In the rows, 128 means zero.
One hidden turn or mirror swaps the rows below in pairs. Which row is each named row swapped with?
The rows were stretched afterwards, more along some directions than others.
sov: [155 143 116 140 141 107 150 131 154 133 152 133 121 111 108 143]
nudu: [128 124 126 161 133 135 118 144 123 141 141 140 137 108 115 142]
vuvu: [117 106 134 146 139 104 134 114 108 134 139 121 134 134 139 144]
mur: [129 156 124 202 120 119 110 126 112 141 130 125 166  96 131 142]
kufa: [161 162 116 182 140 109 146 122 134 137 135 113 146 118 133 131]
lor: [158 160 113 186 149 103 143 127 132 136 139 119 139 106 134 131]
Perop: [125 139 123 147 121 129 140 145 135 128 124 135 157 118 105 131]
mib: [160 139 115 143 140 105 155 129 151 133 148 129 120 112 111 137]
pofe: [103 128 139 132 139 133 125 128 109 135 141 132 134 123 117 147]
bep: [137 118 134 133 146 132 123 107 133 127 129 133 124 142 148 143]
gop: [125 103 109 144 157 116 120 128 103 144 168 152 110  94 146 155]
doka: [109 129 138 124 138 137 120 133 115 133 139 132 133 122 116 147]
sivom: [137 139 122 177 130 133 118 143 122 141 137 140 149  98 112 138]
Sar: [129 156 124 197 119 123 111 121 115 141 133 119 161  99 132 135]
Luk: [146 115 129 121 137 136 132 101 128 138 132 133 132 147 144 139]
nus: [140 126 128 149 145 131 116 107 134 126 132 132 123 124 146 149]
geb: [138 122 130 141 140 132 121  94 124 129 134 126 123 145 147 138]
Ped: [140 122 127 138 141 134 124 101 126 130 130 136 128 140 147 144]
kivu: [159 141 113 155 143 102 146 122 144 132 163 131 116 104 111 144]
reb: [152 126 110 144 139 106 134 125 140 134 153 131 108  99 117 140]
zafa: [119 101 130 130 147 104 141 114 115 132 148 124 122 140 137 150]
Tup: [159 144 114 143 134 105 149 125 146 136 151 124 126 108 106 132]
Ziv: [140 119 131 121 141 130 138 102 132 130 131 126 127 149 141 140]
kiku: [122 105 109 149 156 117 115 134 105 141 163 154 109  91 146 156]
zevor: [131 135 133 115 137 129 169 130 118 147 145 144 145 121 119 134]
keboz: [125 105 114 141 157 117 116 136 109 136 163 151 108  95 144 158]
buf: [131 133 129 174 135 135 111 148 128 136 134 145 141 100 117 144]
Gud: [132 138 127 171 130 137 114 145 129 140 135 139 147 101 112 138]
mozem: [110 143 137 135 137 137 123 133 119 131 138 124 138 125 112 148]
fom: [160 136 109 146 138 104 155 121 140 142 163 138 121 100 108 141]
nat: [160 162 116 180 148 110 155 115 125 135 142 112 141 122 138 129]
kez: [111 109 135 147 139  99 141 120 114 123 139 116 127 139 129 144]
kazi: [132 132 132 117 138 135 163 128 112 147 146 145 141 121 126 137]
levur: [132 137 124 142 121 132 144 143 132 133 121 138 163 123 110 128]
Sotor: [128 153 123 197 121 123 112 124 109 143 136 126 165  96 131 145]
guluk: [112 133 133 129 134 135 125 125 112 138 142 129 138 120 111 143]

Ped swaps with fom
Perop swaps with kazi
mib swaps with Ziv

One hidden turn or mirror swaps the rows below in pairs. Which row is each named row swapped with?
The rows were stretched afterwards, more along some directions than others.
Meni: [157 127 136 133 133 141 149 137 151 133 131 136 106 123 143 131 140 129]
peb: [151 121 156 128 116  97 144 160 129 119 132 138  66  81 156 152 183  92]
fafa: [144 115 152 128 112 108 151 157 122 103 139 153  78  75 146 163 183 100]
suvu: [134 114 150 124 114 104 147 154 120 106 140 147  79  78 147 161 186 102]
gisu: [149 123 168 127 116 130 132 143 129 107 111 132  85 104 156 156 146 104]
ruf: [124 112 152 145 117 113 152 164 154 153 141 118  90  87 150 155 182 136]
vizo: [134 122 142 140 128 116 173 155 143 142 123 130 117 102 135 156 170 138]
Mevaz: [130 122 144 144 120 114 163 163 157 144 142 134 104 108 149 153 178 146]
nosu: [132 118 143 155 128 110 164 156 147 131 109 130 102  92 144 160 165 126]
bano: [149 139 153 126 123 115 155 164 138 145 140 118  80  91 150 151 158  95]
vedok: [140 128 144 142 118 121 168 156 152 132 134 130 105 112 142 146 162 152]
Pap: [141 125 135 140 117 129 141 146 144 116 119 122 107  95 125 149 155 118]
fatu: [131 127 137 139 104 133 144 150 152 140 142 115 106  95 134 135 150 131]
Gife: [150 124 136 129 130 147 152 129 143 118 122 148 112 119 143 148 141 119]
zivi: [157 123 138 131 133 140 138 130 145 130 134 137 116 109 142 146 142 122]
fivi: [144 128 142 116 121 145 140 128 133 108 134 148 122 114 133 150 139 123]
mim: [129 126 135 147 107 126 140 151 142 123 124 126  99 100 126 148 153 115]
div: [159 128 163 125 122 137 142 141 136 114 107 127  97 117 157 150 145 119]
gal: [135 118 152 121 113 118 154 156 126 113 139 141  59  79 152 160 180 103]
pef: [129 121 137 149 109 128 132 146 136 123 128 122 113  87 120 143 146 118]
kurin: [153 116 138 135 134 139 155 132 153 130 116 148 111 122 154 149 158 112]
risuz: [135 132 127 136 119 140 152 148 135 119 112 122 116 109 121 139 146 125]
disu: [159 111 165 126 117 130 144 144 141 114 132 135  87 102 159 160 151 117]
miran: [158 119 165 130 125 133 134 149 143 126 124 124  84 108 158 157 150 116]
Furog: [134 132 150 119 108 113 146 152 121 104 136 141  61  86 147 157 172 107]
Bopap: [159 124 136 127 129 137 147 125 144 112 129 150 125 114 139 150 147 123]
Zepiv: [156 144 156 124 124 115 159 162 142 145 128 118  75 102 158 142 160  93]
nes: [150 141 157 123 115 110 149 167 145 142 133 117  68 100 156 145 162  93]
Vita: [139 109 154 122 114 116 144 155 119 115 139 146  72  70 143 175 181 102]
Suz: [153 115 161 139 113 133 134 143 131 107 115 137  91 103 153 155 150 100]
nevul: [122 112 139 148 120 124 130 145 133 131 114 118 109  80 124 149 151 110]
Bupub: [154 115 153 124 115 111 155 157 133 104 134 145  61  79 151 158 178 105]
med: [139 128 145 145 116 116 168 160 154 144 141 130 100  92 143 147 168 146]
Mizun: [152 126 141 113 112 145 130 126 142 114 126 143 120 106 141 144 138 134]
dukig: [137 120 141 157 133 115 172 162 166 164 126 121  93 109 156 151 177 137]
volan: [141 118 158 118 120 112 157 155 124 104 130 139  67  76 149 160 185 103]
loso: [127 119 145 138 109 122 136 150 148 127 133 116  95  96 127 141 151 128]
sefar: [163 125 145 127 127 133 132 128 138 124 125 144 120 114 147 151 143 120]
kiga: [147 114 149 153 131 109 172 158 153 126 105 136 100  96 142 163 177 120]
fikug: [140 125 153 117 115 108 147 154 127 111 122 134  72  78 153 149 175 117]
Vef: [149 120 135 122 129 147 137 130 138 136 138 139 122 116 140 146 138 128]
Zata: [130 114 138 143 120 122 141 153 147 140 126 117 103  92 129 153 160 112]
Soli: [135 116 149 143 118 120 160 165 174 153 146 124  78 104 157 157 175 149]
duz: [135 118 145 159 130 105 169 164 156 157 132 126 100  88 147 157 178 132]
fazaf: [154 136 145 124 126 120 158 156 132 137 132 121  93 103 144 141 149  94]
siti: [139 136 132 145 118 128 151 146 144 117 112 127 120 106 121 142 143 126]
fesa: [120 130 140 133 109 128 133 153 140 150 151 109 105 102 127 136 148 136]
Vid: [155 118 162 132 118 136 142 143 135 105 117 133  96 107 153 150 145 112]
mapud: [153 141 149 141 132 107 162 167 150 164 135 117  75 102 160 147 163  94]
nom: [159 141 151 126 120 120 156 167 140 136 136 125  83 106 148 143 160  97]

Meni swaps with Vita
loso swaps with vizo
dukig swaps with mim
Furog swaps with kurin
zivi swaps with fafa

